A state moves one step at a time under one of 7 hidden systems, and each row is a state written as 18 numbers. Each run below is a few steps of one system.
Q_156, trace 1:
[[-4,-9,-2,-21,13,-11,8,-5,15,11,-17,7,0,-3,-14,-9,-11,-11],
[0,-12,-10,-7,15,14,-10,6,-5,-26,-8,3,-24,6,4,-1,2,-4],
[-5,21,9,21,-11,13,1,-15,-10,-9,-2,3,-18,-9,1,1,2,6],
[-3,-9,5,16,-15,-12,10,-6,7,3,-12,3,19,-2,-11,17,13,11],
[22,-9,-15,-9,-3,2,-13,12,2,-8,3,-4,29,0,0,-7,1,5],
[7,14,-16,-4,-6,0,4,11,5,8,11,8,-7,-10,8,-7,-26,-19],
[-11,-15,10,-3,2,-9,10,10,-12,10,13,10,-20,4,8,18,5,-10],
[4,-2,24,-12,10,5,-8,-16,-21,5,5,1,2,-3,-2,-10,15,12]]
Q_883, trace 2:
[[0,20,-10,-5,-2,11,2,-6,1,7,6,10,-22,-13,-4,-9,-22,-10],
[1,-3,7,0,6,-7,13,-5,-21,-14,3,16,-20,6,-2,21,7,7],
[3,-18,17,9,-14,9,-11,-6,-9,3,-4,-1,16,-11,-2,-2,21,7],
[3,4,-11,-1,-7,-2,4,-10,22,8,-19,4,15,-13,-17,-10,-12,-3],
[8,-5,-19,-6,7,3,3,13,-1,-23,-6,11,-19,-1,6,1,-14,-16],
[2,1,9,7,-13,11,-3,3,-21,9,25,9,-13,-10,9,7,3,-3],
[4,-3,12,-5,-3,-17,14,-16,-5,12,-3,13,15,-3,-17,11,7,14],
[11,-22,-3,-12,8,3,-11,0,3,-16,-24,1,14,-4,-4,-15,4,-5]]
Q_534, trace 3:
[[22,-10,-6,-24,17,-10,-2,8,-9,-17,-3,6,10,5,2,-8,-4,-4],
[-12,10,18,10,-1,4,-3,-2,4,7,-12,-8,-10,-10,14,-20,-5,-21],
[-19,-10,-9,-5,8,11,-3,0,6,8,14,-4,-19,15,-9,16,9,13],
[21,7,4,-2,5,2,-8,-8,-18,-27,-3,-1,13,3,1,-7,8,16],
[-11,15,4,19,-14,-4,4,-5,20,14,-13,-10,12,-7,-2,-8,-5,-5],
[1,-11,-29,-9,2,-3,4,18,10,-2,13,4,-5,12,-3,18,-8,1],
[18,9,16,4,-3,-6,-1,7,-26,-16,4,4,4,-5,19,-6,0,-9],
[-22,-2,19,4,-3,-6,5,-6,8,33,5,-6,1,0,-3,1,7,-5]]
Q_430, trace 4:
[[2,-18,0,-5,-1,15,-15,-5,-5,-1,8,-3,10,4,-12,6,21,24],
[20,23,-3,0,-2,-8,2,-3,0,-13,-10,-2,19,-7,6,-16,-14,-3],
[-19,-10,-12,9,-7,0,7,8,23,11,-11,3,-13,-3,-3,9,-8,-15],
[7,-6,-3,-2,-4,7,-9,10,-18,1,31,1,-1,8,6,14,9,12],
[9,14,26,-1,1,-18,11,-10,-14,3,-10,5,9,-11,7,-12,-4,-9],
[-13,-24,-7,-12,8,3,-2,-5,20,10,-15,2,-3,0,-17,0,3,-1],
[16,9,-20,-10,6,14,-13,8,-9,-17,16,-4,-3,7,5,-2,-5,11],
[-8,20,14,20,-8,-5,13,-6,-4,-2,-12,5,-15,-10,9,-2,-8,-14]]
Q_434, trace 5:
[[-11,-16,-13,-3,-3,18,-17,0,16,14,8,-12,6,6,-11,1,10,13],
[1,31,-8,7,8,3,0,-11,7,-18,-10,-13,-2,8,0,-9,-8,12],
[-9,-10,4,24,-11,-12,9,14,4,-8,-9,-5,4,8,12,19,11,-5],
[10,0,-14,-10,0,-3,-6,12,1,11,28,-8,16,12,-1,8,1,14],
[2,22,13,-9,18,-21,11,-2,-4,-4,-6,-8,1,8,11,-11,-9,-6],
[-19,-27,11,-2,4,-6,0,14,6,16,-2,-4,-6,5,7,5,8,-16],
[-7,9,-7,-14,11,19,-15,-8,2,12,17,-13,-6,6,-8,-10,-1,14],
[-14,17,16,15,4,-4,5,-15,4,-12,-25,-11,-7,3,2,-7,5,3]]
Q_486, trace 6:
[[11,-1,-30,-18,9,7,-3,13,4,-9,12,4,-6,6,-2,1,-15,-2],
[-5,0,12,8,-2,2,0,15,-15,1,11,2,-20,-3,22,0,-2,-21],
[-19,3,23,2,3,-10,7,-13,3,27,3,-7,2,6,-7,4,11,6],
[14,-7,0,-17,15,-5,-6,-8,-3,-14,-10,-4,20,9,-10,-6,9,16],
[8,11,-11,6,-3,14,-12,5,8,-15,-12,-6,-1,-10,10,-23,-14,-12],
[-17,16,-13,10,-1,6,8,1,7,3,10,-1,-28,7,0,15,-9,1],
[2,-11,14,9,-2,-15,10,6,-17,-8,7,3,5,11,7,24,17,7],
[5,-5,7,2,-11,-7,-5,1,10,15,-6,-8,35,-8,-1,-12,3,-3]]
Q_156, trace 7:
[[-8,-19,-15,-13,-2,8,2,1,9,18,8,16,-15,-5,-15,11,-6,-6],
[13,3,8,-11,16,-8,6,-3,-25,-24,2,9,-10,8,5,5,4,5],
[-3,-1,19,12,-11,9,-5,-13,-2,5,-18,5,-1,-22,-1,-17,3,-11],
[-1,-16,-19,-5,-2,6,3,-7,12,-1,-5,11,0,1,-24,17,3,15],
[24,9,-4,3,0,-6,0,7,-14,-31,-4,3,9,0,12,-3,-5,0],
[-4,-4,3,17,-24,9,-2,4,4,17,1,8,-2,-22,3,-3,-5,-18],
[5,-13,-8,-14,2,-8,8,1,-8,7,19,14,1,8,-14,23,4,13],
[20,5,15,-12,9,-10,-1,-1,-16,-9,-7,4,11,-9,10,-19,-4,-11]]
Q_430, trace 8:
[[1,4,-11,-11,16,-9,8,-13,8,-16,-15,0,2,15,-18,6,0,18],
[-2,-2,-9,12,0,14,-14,13,4,-24,-12,-13,-6,3,16,-11,0,-10],
[-15,22,4,17,-14,8,0,-7,5,21,15,-9,-6,-2,1,3,-1,7],
[4,-9,6,9,-5,-21,13,2,-4,-6,-2,2,18,10,-3,22,14,12],
[5,-12,6,-9,3,-4,-13,15,6,7,-5,-13,21,-2,12,-20,0,-17],
[-8,16,-12,-16,12,-5,6,-1,12,20,15,-3,-11,9,-6,0,-17,0],
[-3,-7,3,0,14,-7,8,7,-15,-24,-1,3,-20,15,9,17,8,0],
[-9,1,25,4,3,15,-15,-10,-8,4,-4,-13,-1,-6,8,-21,12,-1]]
Q_140, trace 9:
[[-3,5,-6,-10,7,19,-11,-23,7,0,-5,-3,-3,-2,-20,-11,3,19],
[-3,26,-11,17,-1,6,1,-7,12,-20,-15,-10,-4,3,0,-7,-10,5],
[-15,-5,-8,24,-9,5,2,8,6,-11,-2,-7,-12,10,5,21,11,5],
[10,0,-5,7,-10,0,-6,14,-11,-2,26,-6,15,9,9,14,8,11],
[3,1,10,-3,0,-26,8,15,1,14,8,-9,21,7,14,0,-3,-12],
[-11,-21,5,-24,15,-2,-5,5,5,22,6,-2,-4,5,-3,-5,2,-9],
[2,15,5,-22,18,11,-8,-14,-8,5,7,-3,-10,-2,-3,-22,-8,3],
[-15,18,15,9,7,-1,7,-23,4,-5,-22,-4,-12,-1,-5,-8,-1,4]]
Q_486, trace 10:
[[16,5,-8,-5,0,-6,-5,20,-10,-5,25,-8,14,10,17,3,-3,0],
[-6,9,8,-4,6,-17,7,14,7,19,5,-10,3,3,15,-9,-12,-23],
[-15,-6,4,-17,22,-1,-7,4,4,12,10,-18,-4,21,3,-2,8,6],
[10,19,14,-4,15,-5,-7,-3,-15,-14,2,-14,9,9,14,-16,2,5],
[-14,19,-1,9,7,-6,3,-1,20,-6,-20,-20,1,10,5,-11,-7,-5],
[-5,6,-16,8,5,6,-6,8,5,-15,9,-16,-2,23,5,13,6,17],
[11,17,1,16,-10,-16,6,15,-6,-7,10,-8,15,6,20,5,-3,-4],
[-11,-4,-7,-1,1,-16,5,17,20,20,4,-14,13,12,5,3,-6,-9]]
Q_434, trace 11:
[[-1,19,8,11,-2,-1,0,-2,5,-7,-19,-6,-2,-10,13,-21,-12,-16],
[-17,-18,-7,10,-12,1,8,5,7,11,6,9,-13,2,-7,26,6,1],
[17,9,-5,-11,8,10,-13,-5,-14,-16,12,-4,9,7,-1,-7,6,20],
[-1,10,16,15,-8,-19,11,-1,6,4,-19,-2,13,-10,8,-9,-7,-16],
[-7,-25,-17,-11,1,-1,4,11,10,9,9,9,-6,8,-12,19,1,0],
[11,17,1,-10,13,13,-13,-1,-15,-15,9,-8,-7,2,11,-19,-5,3],
[-14,4,23,20,-12,-10,12,-5,1,15,-11,2,-1,-10,4,2,3,-11],
[0,-22,-14,-17,5,7,-6,-2,6,3,7,5,4,8,-20,12,10,18]]
Q_534, trace 12:
[[-1,8,0,-12,5,-13,20,-15,2,11,-6,19,-11,-8,-16,4,-13,-4],
[-2,-32,2,3,-1,3,-1,8,-1,-16,-21,10,-6,-5,2,5,9,-13],
[4,1,1,-4,-10,26,-15,-9,-9,13,14,8,-8,-20,-4,-14,-3,-2],
[-7,7,3,1,3,-6,18,-21,-3,-4,-11,15,-15,0,-19,15,1,11],
[8,-27,-6,9,-13,8,-8,4,4,-14,-18,5,14,-9,-6,1,12,0],
[10,13,-12,-2,-15,12,-2,-4,2,14,12,13,-3,-21,-8,-9,-19,-6],
[-5,-6,2,6,-2,-13,21,-1,-5,-10,-9,20,-19,0,-5,23,0,-5],
[9,-29,10,1,-13,10,-13,5,-11,3,0,8,12,-14,2,-2,16,-4]]
Q_883, trace 13:
[[-23,-2,-3,9,-1,16,-7,8,10,7,0,-10,-24,1,9,-1,-1,-13],
[-1,18,-11,14,-8,-3,9,-1,0,-3,16,-5,0,12,-4,22,2,21],
[4,-8,15,8,-2,-23,6,13,-4,-5,-8,-9,23,6,15,2,9,-7],
[-7,-14,-9,-10,0,6,-11,11,20,25,8,-10,10,0,-2,-9,-4,-7],
[10,25,-16,-15,15,-4,2,-1,-1,-8,12,-3,-4,12,1,-4,-16,8],
[-11,0,26,-2,14,-6,1,3,-19,-3,4,-7,-16,9,19,-3,9,-8],
[-18,-6,5,1,-1,12,-7,-14,10,17,5,-12,3,6,-14,4,15,19],
[5,17,-9,7,4,-7,2,-3,13,-21,-21,-12,16,9,-3,-5,-4,10]]
Q_140, trace 14:
[[-23,-5,3,5,2,0,2,8,5,18,17,-11,-15,16,5,17,8,1],
[7,10,4,-14,14,-3,-8,0,-12,3,22,-13,11,16,4,-2,8,19],
[-13,12,17,2,7,-11,-1,-2,12,15,-8,-21,11,6,7,-16,0,-7],
[-23,-3,-9,-10,12,10,-4,-5,16,16,7,-10,-15,13,-12,2,1,9],
[2,24,-2,-3,14,9,-11,-5,-7,-16,7,-19,-5,14,8,-11,0,14],
[-22,14,14,23,-6,-5,4,-4,7,6,-6,-18,-2,7,8,3,8,2],
[-9,-3,-11,-1,1,4,-3,2,9,10,17,-11,7,18,-9,17,9,23],
[5,15,-3,-3,10,-5,-9,14,2,-4,10,-23,16,15,16,-11,-5,0]]

Which system made each of these runs?
trace 15:
[[8,-18,2,-20,13,-1,3,-3,-13,-11,-10,21,-12,-7,-7,-1,-1,-7],
[4,-2,-2,-11,5,25,-15,-11,-7,-7,-4,9,-17,-15,-6,-18,-4,-3]]
	Q_430
trace 16:
[[1,-8,-5,-28,24,-3,1,10,-5,0,10,2,-15,10,4,-3,-7,-9],
[-9,3,26,3,8,6,-8,-2,-16,0,0,-11,-12,0,17,-15,9,-9]]
	Q_486
trace 17:
[[-1,0,-16,13,-23,20,-5,-6,12,9,2,9,-2,-17,-14,4,-4,4],
[20,-3,-11,10,-20,-4,6,8,-10,-7,11,17,11,-9,-1,16,-1,1]]
	Q_430
trace 18:
[[12,-6,2,-14,14,6,-3,-3,-26,-19,8,11,-16,4,2,3,6,7],
[-1,10,16,4,0,11,-5,-18,-5,-7,-20,4,-9,-17,-2,-22,-1,-7]]
	Q_430
trace 19:
[[14,21,-9,-10,3,-6,5,-16,2,-2,-2,4,14,-2,-17,-4,-10,18],
[-2,-13,-13,9,-5,-2,4,15,10,-20,-22,6,-8,-2,4,5,-7,-18]]
	Q_430
trace 20:
[[-8,10,14,8,-2,2,11,-16,-7,-4,-17,15,-23,-14,-3,-4,-5,-11],
[4,-9,-4,6,-7,8,2,-18,-4,-12,-10,14,0,-5,-19,13,13,20]]
	Q_140
trace 21:
[[-3,-3,-16,-6,12,0,-7,3,23,-13,-23,-14,10,10,-3,-12,-5,0],
[2,14,-17,9,-3,18,-12,10,-3,-15,16,-10,-13,7,12,0,-5,3]]
	Q_486
trace 22:
[[8,6,-18,-14,10,-2,-10,10,16,2,6,-17,19,13,0,-11,-9,5],
[-1,24,-4,5,9,-9,5,12,1,-13,0,-11,-8,12,20,-5,-14,-11]]
	Q_534
trace 23:
[[-3,1,-14,-7,14,-9,11,13,-1,-16,2,3,-22,17,6,14,-7,-6],
[-6,2,26,15,-5,10,-7,-1,-18,-4,2,-7,-9,-4,17,-6,14,-4]]
	Q_156
trace 24:
[[2,-12,3,-11,4,24,-19,-15,-3,-2,-7,4,-4,-12,-12,-16,8,8],
[-2,11,-5,18,-14,13,-2,-14,12,-7,-23,4,-2,-18,-9,-10,-6,-1]]
	Q_434
trace 25:
[[15,2,2,-18,11,9,-10,0,-12,-8,-3,6,-6,-12,7,-24,-11,-15],
[-9,6,16,7,-3,0,12,-18,-5,4,-14,15,-21,-15,-6,-2,-4,-10]]
	Q_140
trace 26:
[[0,23,-16,-1,-1,-10,16,3,9,8,10,7,-13,1,-2,8,-22,-7],
[6,-15,8,-5,8,-9,3,13,-22,-12,12,5,-6,13,11,16,13,-1]]
	Q_883
trace 27:
[[8,-30,3,-6,-4,-13,2,19,-7,8,8,8,13,0,6,12,8,-9],
[8,1,15,-22,10,-3,-2,-4,-12,16,6,7,0,-12,4,-20,-9,-15]]
	Q_534
trace 28:
[[-10,-7,12,5,-8,-1,4,-16,13,12,-25,7,3,-16,-15,-7,2,-7],
[2,-16,-26,-4,-2,19,-9,-1,12,-12,-9,7,-8,-2,-16,5,-1,8]]
	Q_434
trace 29:
[[19,-7,2,-13,5,-17,3,0,-8,-2,5,4,28,5,-6,5,6,12],
[4,-9,9,-18,11,4,-12,1,2,7,-10,-4,8,-8,4,-29,-6,-16]]
	Q_883
trace 30:
[[-6,10,-9,4,1,-8,-3,15,21,10,0,-23,15,10,12,-8,-9,-9],
[-14,2,-8,-4,7,2,-6,17,8,13,21,-18,-9,18,12,4,-2,-4]]
	Q_156
trace 31:
[[-4,3,0,17,-6,9,2,3,-7,-21,-12,8,-26,-9,11,0,-4,-15],
[-8,-8,7,13,-17,15,-6,-5,-9,13,19,4,-6,-5,-5,14,15,12]]
	Q_534
trace 32:
[[1,8,13,1,10,-3,10,-16,-16,-21,-17,11,-18,-2,-1,0,2,2],
[-12,-21,10,18,-13,18,-7,-6,-2,-1,-12,4,-10,-11,-4,5,17,0]]
	Q_883
trace 33:
[[20,-4,11,0,-6,-23,11,9,-15,-5,0,11,19,-6,10,4,-1,-9],
[6,-20,1,-12,-7,11,-11,5,0,20,7,11,3,-19,-3,-13,-3,-15]]
	Q_156
trace 34:
[[-10,9,-2,-17,15,-2,-5,5,12,24,14,-16,3,11,3,-12,-9,-3],
[1,7,6,-17,26,-6,-1,3,-13,-13,6,-11,-9,18,11,-6,1,2]]
	Q_486
trace 35:
[[5,12,23,-3,0,-8,1,-16,-13,13,8,-5,18,0,-4,-4,10,16],
[2,-9,-4,-9,11,-17,8,-1,17,-8,-29,0,15,5,-9,-4,-3,-3]]
	Q_430
trace 36:
[[-8,-3,-17,-6,9,3,0,10,0,-1,21,-4,-15,20,1,19,2,11],
[4,17,22,3,8,-3,-7,-2,-17,-7,6,-17,7,8,17,-12,8,4]]
	Q_434
trace 37:
[[-1,-12,8,-7,1,16,-3,-12,-20,0,9,17,-21,-8,-9,7,9,7],
[13,1,13,2,-8,12,-10,-18,-9,-3,-12,7,13,-20,-8,-18,5,5]]
	Q_434
trace 38:
[[17,5,0,14,-21,5,2,4,-21,-9,14,16,0,-13,7,11,0,2],
[11,-7,11,0,-17,-12,11,-3,-8,18,7,18,15,-16,-6,6,0,-5]]
	Q_156
trace 39:
[[10,10,-9,9,-8,-20,7,18,7,-1,5,-8,24,8,10,7,-8,-3],
[0,-9,-2,-5,-4,2,-9,22,1,21,22,-7,6,-1,15,-5,-4,-16]]
	Q_156
trace 40:
[[14,-3,21,11,-9,0,-8,1,-18,-8,-6,1,14,-13,14,-12,10,-7],
[0,-4,-7,-5,-12,-7,10,-4,13,26,4,14,11,-12,-18,5,-9,-2]]
	Q_434
trace 41:
[[0,-9,-5,2,2,-2,-4,11,-6,-7,19,-11,6,21,4,19,15,18],
[3,11,16,4,-3,-10,-5,1,3,13,1,-19,27,1,11,-16,3,0]]
	Q_883
